In the data rows, zero lies at 7.5, halfway between 7 and 8.
Every row has a hidden score. In each pair, how much higher is the second row's than the first's? 10 means about the same, 20 much higher and 0 much lower. The score is a weighted sum of the row's numbers plus the product of two more (or one squared), each taken from its middle value.
c(14, 8, 8, 8, 5, 11, 12, 9, 12, 2)
c(10, 8, 9, 5, 9, 6, 9, 7, 8, 5) 9
c(5, 6, 8, 6, 9, 10, 7, 8, 7, 9)
c(7, 9, 7, 7, 7, 9, 5, 7, 6, 7) 17
c(6, 8, 9, 8, 9, 7, 8, 6, 6, 9)
c(3, 6, 8, 6, 10, 4, 8, 7, 7, 11) 14
c(5, 9, 8, 9, 7, 12, 4, 6, 4, 11)
c(12, 6, 7, 7, 7, 3, 13, 9, 12, 2) 8
c(2, 6, 9, 4, 11, 9, 5, 7, 5, 9)
c(5, 7, 7, 5, 11, 5, 7, 6, 6, 8) 10
c(9, 7, 7, 6, 7, 5, 9, 7, 8, 6)
c(7, 9, 8, 7, 8, 5, 6, 6, 5, 8) 10
c(8, 8, 8, 8, 6, 11, 7, 8, 7, 6)
c(10, 8, 7, 8, 5, 13, 8, 9, 9, 5) 10
c(10, 5, 8, 4, 8, 9, 11, 9, 12, 4)
c(6, 6, 10, 4, 9, 11, 7, 6, 7, 6) 9
c(7, 8, 7, 8, 7, 8, 7, 7, 7, 7)
c(6, 11, 8, 11, 8, 7, 4, 4, 5, 12) 11
c(10, 7, 8, 14, 4, 8, 10, 10, 12, 9)
c(9, 6, 6, 5, 8, 5, 10, 9, 9, 6) 5
c(10, 6, 7, 5, 8, 6, 10, 9, 9, 4)
c(2, 7, 8, 7, 10, 7, 4, 7, 4, 12) 10
c(4, 6, 9, 4, 11, 6, 7, 6, 7, 9)
c(9, 9, 6, 10, 6, 9, 6, 8, 7, 8) 14
c(8, 9, 7, 10, 7, 8, 5, 8, 6, 10)
c(9, 6, 9, 6, 9, 6, 8, 7, 8, 6) 8
c(5, 6, 9, 4, 10, 9, 7, 9, 7, 8)
c(8, 9, 9, 9, 5, 13, 8, 7, 9, 6) 15
c(4, 10, 8, 9, 7, 11, 3, 8, 2, 11)
c(15, 7, 9, 8, 4, 12, 13, 10, 14, 1) 14
c(10, 8, 8, 12, 5, 10, 9, 10, 10, 8)
c(8, 9, 6, 9, 5, 8, 7, 7, 7, 7) 13
c(7, 4, 9, 4, 9, 8, 11, 8, 10, 8)
c(7, 6, 8, 7, 10, 6, 8, 7, 8, 9) 13
c(6, 5, 9, 1, 10, 11, 7, 6, 7, 7)
c(11, 9, 9, 4, 6, 15, 7, 6, 7, 2) 15
c(11, 6, 7, 4, 7, 10, 11, 9, 10, 2)
c(7, 9, 6, 6, 8, 8, 5, 6, 5, 6) 15
c(3, 9, 7, 11, 8, 8, 3, 8, 4, 12)
c(12, 6, 9, 6, 7, 7, 12, 10, 12, 2) 9
c(8, 10, 5, 11, 5, 7, 6, 8, 7, 9)
c(10, 8, 6, 8, 8, 5, 10, 7, 9, 5) 1
c(11, 8, 8, 7, 6, 11, 9, 9, 10, 3)
c(7, 11, 7, 10, 6, 10, 7, 7, 6, 9) 7
c(9, 8, 9, 12, 5, 11, 7, 9, 8, 9)
c(9, 10, 8, 9, 6, 9, 8, 7, 8, 9) 10
c(8, 9, 8, 9, 6, 9, 6, 8, 8, 8)
c(8, 8, 6, 5, 10, 5, 7, 7, 6, 7) 6
c(8, 10, 8, 8, 6, 10, 6, 6, 6, 7)
c(11, 7, 7, 7, 6, 10, 9, 7, 10, 4) 11
c(5, 5, 8, 4, 9, 7, 9, 6, 7, 8)
c(8, 8, 8, 11, 6, 10, 6, 9, 9, 10) 16
c(6, 10, 7, 11, 5, 9, 5, 7, 6, 11)
c(11, 7, 7, 5, 8, 3, 11, 7, 9, 4) 3
c(9, 5, 9, 2, 9, 7, 11, 8, 10, 6)
c(7, 7, 7, 12, 6, 6, 7, 10, 9, 11) 16
c(10, 9, 9, 8, 5, 15, 9, 8, 8, 5)
c(3, 11, 9, 10, 8, 13, 2, 5, 2, 13) 14
c(8, 9, 8, 11, 5, 11, 6, 9, 7, 9)
c(8, 8, 8, 9, 7, 9, 8, 8, 8, 9) 8
c(5, 8, 7, 8, 9, 5, 5, 6, 4, 10)
c(7, 9, 7, 8, 8, 9, 4, 7, 4, 7) 13
c(9, 8, 8, 7, 9, 6, 8, 7, 7, 5)
c(4, 10, 6, 8, 8, 7, 2, 5, 2, 10) 17
c(4, 6, 8, 5, 11, 7, 7, 7, 7, 10)
c(5, 10, 6, 13, 6, 6, 4, 8, 4, 13) 14
c(6, 8, 7, 7, 7, 9, 4, 7, 4, 7)
c(9, 6, 8, 8, 8, 5, 11, 10, 11, 6) 8
c(7, 8, 9, 6, 7, 8, 8, 7, 7, 7)
c(7, 10, 6, 14, 5, 4, 6, 8, 7, 13) 14
c(12, 5, 7, 10, 5, 6, 12, 10, 12, 4)
c(7, 10, 7, 9, 7, 10, 4, 7, 4, 9) 10
c(5, 5, 9, 4, 10, 6, 9, 6, 8, 9)
c(11, 8, 8, 12, 4, 11, 9, 9, 11, 7) 15
c(10, 9, 8, 10, 6, 11, 8, 8, 9, 7)
c(9, 6, 6, 6, 8, 3, 11, 9, 9, 6) 8
c(3, 10, 7, 8, 10, 1, 4, 5, 3, 11)
c(8, 9, 8, 11, 5, 12, 6, 8, 7, 8) 14
c(11, 8, 8, 10, 5, 9, 11, 8, 11, 6)
c(4, 6, 7, 7, 10, 4, 7, 8, 8, 10) 12
c(9, 9, 6, 11, 5, 8, 8, 8, 9, 8)
c(4, 6, 7, 5, 11, 4, 8, 6, 7, 10) 4
c(7, 7, 9, 7, 7, 9, 9, 9, 8, 7)
c(4, 7, 9, 7, 8, 10, 7, 6, 7, 9) 11
c(9, 7, 9, 7, 7, 10, 9, 8, 9, 6)
c(9, 8, 7, 9, 6, 8, 8, 9, 8, 7) 12
c(14, 5, 8, 3, 5, 12, 14, 10, 14, 0)
c(8, 6, 7, 5, 8, 8, 7, 7, 7, 5) 12
c(8, 9, 8, 11, 5, 11, 6, 7, 8, 8)
c(9, 8, 7, 8, 7, 4, 8, 7, 8, 8) 8
c(9, 8, 8, 5, 7, 13, 7, 6, 7, 4)
c(13, 7, 8, 6, 6, 8, 12, 8, 12, 2) 10
c(6, 10, 7, 5, 10, 3, 7, 4, 5, 8)
c(10, 8, 7, 6, 8, 5, 11, 8, 9, 4) 11
c(7, 10, 7, 10, 6, 8, 6, 7, 7, 10)
c(9, 5, 8, 9, 6, 9, 9, 10, 11, 7) 9
c(8, 6, 6, 7, 9, 4, 9, 8, 8, 7)
c(2, 10, 8, 5, 10, 3, 2, 3, 0, 10) 12
c(8, 8, 6, 6, 7, 7, 7, 7, 7, 7)
c(4, 6, 7, 9, 8, 7, 5, 8, 5, 11) 7
c(9, 9, 8, 9, 6, 13, 7, 8, 7, 7)
c(6, 7, 6, 8, 9, 5, 7, 8, 6, 8) 10
c(6, 7, 6, 9, 7, 4, 6, 8, 6, 9)
c(7, 10, 7, 10, 7, 7, 6, 7, 7, 9) 9
c(8, 7, 8, 7, 9, 5, 7, 6, 7, 7)
c(13, 5, 7, 8, 5, 5, 14, 12, 15, 5) 15
c(8, 4, 9, 5, 10, 5, 12, 7, 11, 9)
c(10, 6, 7, 5, 9, 5, 10, 8, 9, 5) 13
c(10, 5, 7, 6, 8, 5, 11, 9, 10, 4)
c(10, 7, 7, 4, 9, 9, 9, 7, 9, 3) 11
c(7, 7, 6, 7, 9, 5, 7, 7, 7, 8)
c(8, 8, 8, 8, 7, 9, 6, 7, 7, 8) 12
c(8, 5, 8, 2, 9, 8, 10, 7, 9, 5)
c(11, 3, 9, 5, 8, 7, 15, 11, 14, 6) 8
c(7, 9, 9, 7, 8, 6, 7, 5, 6, 7)
c(3, 10, 8, 12, 8, 10, 2, 7, 3, 15) 14
c(10, 3, 10, 1, 8, 10, 14, 8, 13, 3)
c(9, 7, 8, 7, 7, 8, 7, 7, 8, 7) 16
c(7, 9, 7, 9, 9, 2, 7, 7, 6, 9)
c(7, 8, 8, 9, 8, 5, 7, 6, 8, 8) 14
c(8, 9, 6, 10, 5, 10, 5, 7, 7, 9)
c(12, 8, 9, 10, 5, 10, 10, 8, 11, 5) 6
c(5, 6, 9, 6, 11, 8, 6, 7, 7, 10)
c(6, 9, 6, 0, 11, 6, 6, 4, 4, 2) 9
c(9, 7, 7, 5, 9, 7, 8, 6, 7, 6)
c(8, 6, 7, 6, 8, 5, 8, 6, 9, 7) 13
c(5, 5, 8, 10, 8, 8, 6, 10, 6, 11)
c(6, 5, 8, 5, 9, 10, 7, 9, 7, 8) 9
c(5, 7, 7, 6, 10, 6, 7, 8, 7, 9)
c(7, 6, 8, 4, 9, 7, 8, 7, 8, 6) 12
c(6, 9, 7, 9, 8, 7, 4, 6, 4, 10)
c(8, 7, 8, 6, 9, 5, 8, 6, 7, 6) 6
c(5, 5, 8, 6, 10, 6, 10, 8, 8, 10)
c(6, 8, 8, 10, 8, 4, 6, 7, 7, 11) 17
c(7, 9, 6, 9, 6, 6, 8, 8, 8, 8)
c(7, 8, 7, 9, 7, 5, 6, 8, 8, 8) 12
c(10, 7, 7, 5, 7, 8, 9, 9, 9, 3)
c(8, 9, 8, 9, 6, 9, 7, 9, 8, 8) 11
c(6, 11, 7, 6, 10, 5, 4, 4, 3, 9)
c(9, 10, 8, 8, 7, 5, 8, 6, 7, 8) 6
c(4, 7, 6, 8, 10, 4, 6, 8, 5, 10)
c(9, 7, 8, 11, 5, 11, 9, 10, 9, 7) 11
c(12, 4, 7, 9, 6, 5, 14, 11, 13, 6)
c(4, 10, 6, 11, 8, 4, 3, 8, 3, 11) 12
c(7, 9, 6, 8, 6, 9, 6, 7, 7, 7)
c(7, 6, 4, 6, 9, 2, 8, 7, 7, 6) 7
c(7, 10, 7, 10, 7, 7, 6, 7, 6, 10)
c(8, 10, 7, 12, 6, 6, 6, 8, 6, 9) 10
c(10, 9, 7, 10, 5, 8, 8, 8, 9, 7)
c(7, 9, 7, 10, 6, 8, 6, 7, 6, 9) 8
c(9, 10, 6, 10, 5, 7, 7, 7, 6, 8)
c(8, 8, 8, 7, 8, 7, 7, 6, 7, 8) 10
c(6, 11, 9, 10, 5, 12, 4, 6, 4, 11)
c(9, 8, 8, 9, 5, 11, 7, 8, 8, 7) 10
c(1, 11, 6, 6, 9, 7, 0, 4, 0, 12)
c(5, 5, 9, 4, 11, 10, 6, 7, 7, 7) 5
c(9, 7, 7, 11, 6, 9, 8, 8, 10, 8)
c(6, 9, 9, 7, 8, 6, 7, 7, 7, 8) 8
c(7, 9, 8, 6, 9, 3, 7, 4, 5, 7)
c(7, 8, 9, 10, 6, 11, 7, 7, 7, 9) 15
c(7, 7, 6, 7, 8, 2, 6, 7, 7, 7)
c(10, 7, 7, 8, 7, 8, 9, 9, 11, 5) 8
